[[ 15.1  16.8 -44.3  -8.7]
 [-25.5  17.8  25.8  34.9]
 [-28.1  16.2  30.1  31.4]
 [ -0.9   4.3  21.8  -4.0]
 [-15.4  18.7  19.3  29.8]
 [-44.9  -5.0  36.6  30.3]
 [  5.3  25.3   3.8   1.8]]
|
[[-44.9  -5.0  36.6  30.3]
 [-28.1  16.2  30.1  31.4]
 [-25.5  17.8  25.8  34.9]
 [-15.4  18.7  19.3  29.8]
 [ -0.9   4.3  21.8  -4.0]
 [  5.3  25.3   3.8   1.8]
 [ 15.1  16.8 -44.3  -8.7]]

[[ -3.3  57.7  23.6   5.2]
 [ 46.3 -28.7  21.4 -34.1]
 [ 32.6 -14.0 -36.1 -19.2]
 [ 31.4   8.4 -49.9 -13.8]
 [ 37.2 -12.3 -25.5  -6.9]
 [ 20.3 -18.5 -49.3   0.2]
 [-24.6 -50.5  25.2  59.0]
 [  7.8   7.6 -36.1 -35.5]]
|
[[-24.6 -50.5  25.2  59.0]
 [ -3.3  57.7  23.6   5.2]
 [  7.8   7.6 -36.1 -35.5]
 [ 20.3 -18.5 -49.3   0.2]
 [ 31.4   8.4 -49.9 -13.8]
 [ 32.6 -14.0 -36.1 -19.2]
 [ 37.2 -12.3 -25.5  -6.9]
 [ 46.3 -28.7  21.4 -34.1]]

[[ 35.2  25.3 -12.8 -25.1]
 [-17.2  10.2  14.5   0.6]
 [ 16.8 -29.8  32.5  -1.1]
 [-46.1  -2.4  13.2  -9.8]]
|
[[-46.1  -2.4  13.2  -9.8]
 [-17.2  10.2  14.5   0.6]
 [ 16.8 -29.8  32.5  -1.1]
 [ 35.2  25.3 -12.8 -25.1]]

[[-15.3  30.0  -7.3]
 [ -8.1  -2.3  42.4]
 [-19.6  30.8 -13.7]
 [-14.0  45.1   6.3]
 [ -5.5  23.3   8.3]
 [-24.2 -23.9  -3.5]
 [-53.5 -26.2 -32.4]]
|
[[-53.5 -26.2 -32.4]
 [-24.2 -23.9  -3.5]
 [-19.6  30.8 -13.7]
 [-15.3  30.0  -7.3]
 [-14.0  45.1   6.3]
 [ -8.1  -2.3  42.4]
 [ -5.5  23.3   8.3]]

[[ 13.2  23.4 -35.5  -0.4  -0.2 -11.9  18.9  -3.0  -8.5   6.8 -22.5   6.2]
 [ 13.9  30.1 -38.6   3.9  -1.4  -9.3  13.3  -7.6  -2.8  10.2 -17.1   5.3]
 [ 21.6  -1.5 -14.9   8.7  46.8  -4.0 -47.7 -24.4  23.2   5.6  23.5   3.9]
 [-28.9   2.5  55.2  -3.4 -44.8  23.1  32.4  26.5   1.1  -1.7   6.3   1.4]]
|
[[-28.9   2.5  55.2  -3.4 -44.8  23.1  32.4  26.5   1.1  -1.7   6.3   1.4]
 [ 13.2  23.4 -35.5  -0.4  -0.2 -11.9  18.9  -3.0  -8.5   6.8 -22.5   6.2]
 [ 13.9  30.1 -38.6   3.9  -1.4  -9.3  13.3  -7.6  -2.8  10.2 -17.1   5.3]
 [ 21.6  -1.5 -14.9   8.7  46.8  -4.0 -47.7 -24.4  23.2   5.6  23.5   3.9]]

[[-15.0 -49.7 -10.2  -7.9  19.3  12.8  11.3  14.0  15.0 -28.1  21.9  -5.1
    1.5]
 [ 13.5   5.5  -3.6  49.8  28.5  15.1 -15.1 -12.7  -8.4 -12.5   2.6 -26.1
   15.2]
 [ 11.4  -9.1 -15.4 -48.4 -16.6   8.4  20.3  -6.5  25.0  15.9 -11.6  27.4
  -14.5]
 [  4.9 -12.0 -36.4 -12.5  42.6  10.0  15.8  26.7   8.4 -24.4  -9.5   7.2
  -15.3]]
|
[[-15.0 -49.7 -10.2  -7.9  19.3  12.8  11.3  14.0  15.0 -28.1  21.9  -5.1
    1.5]
 [  4.9 -12.0 -36.4 -12.5  42.6  10.0  15.8  26.7   8.4 -24.4  -9.5   7.2
  -15.3]
 [ 11.4  -9.1 -15.4 -48.4 -16.6   8.4  20.3  -6.5  25.0  15.9 -11.6  27.4
  -14.5]
 [ 13.5   5.5  -3.6  49.8  28.5  15.1 -15.1 -12.7  -8.4 -12.5   2.6 -26.1
   15.2]]
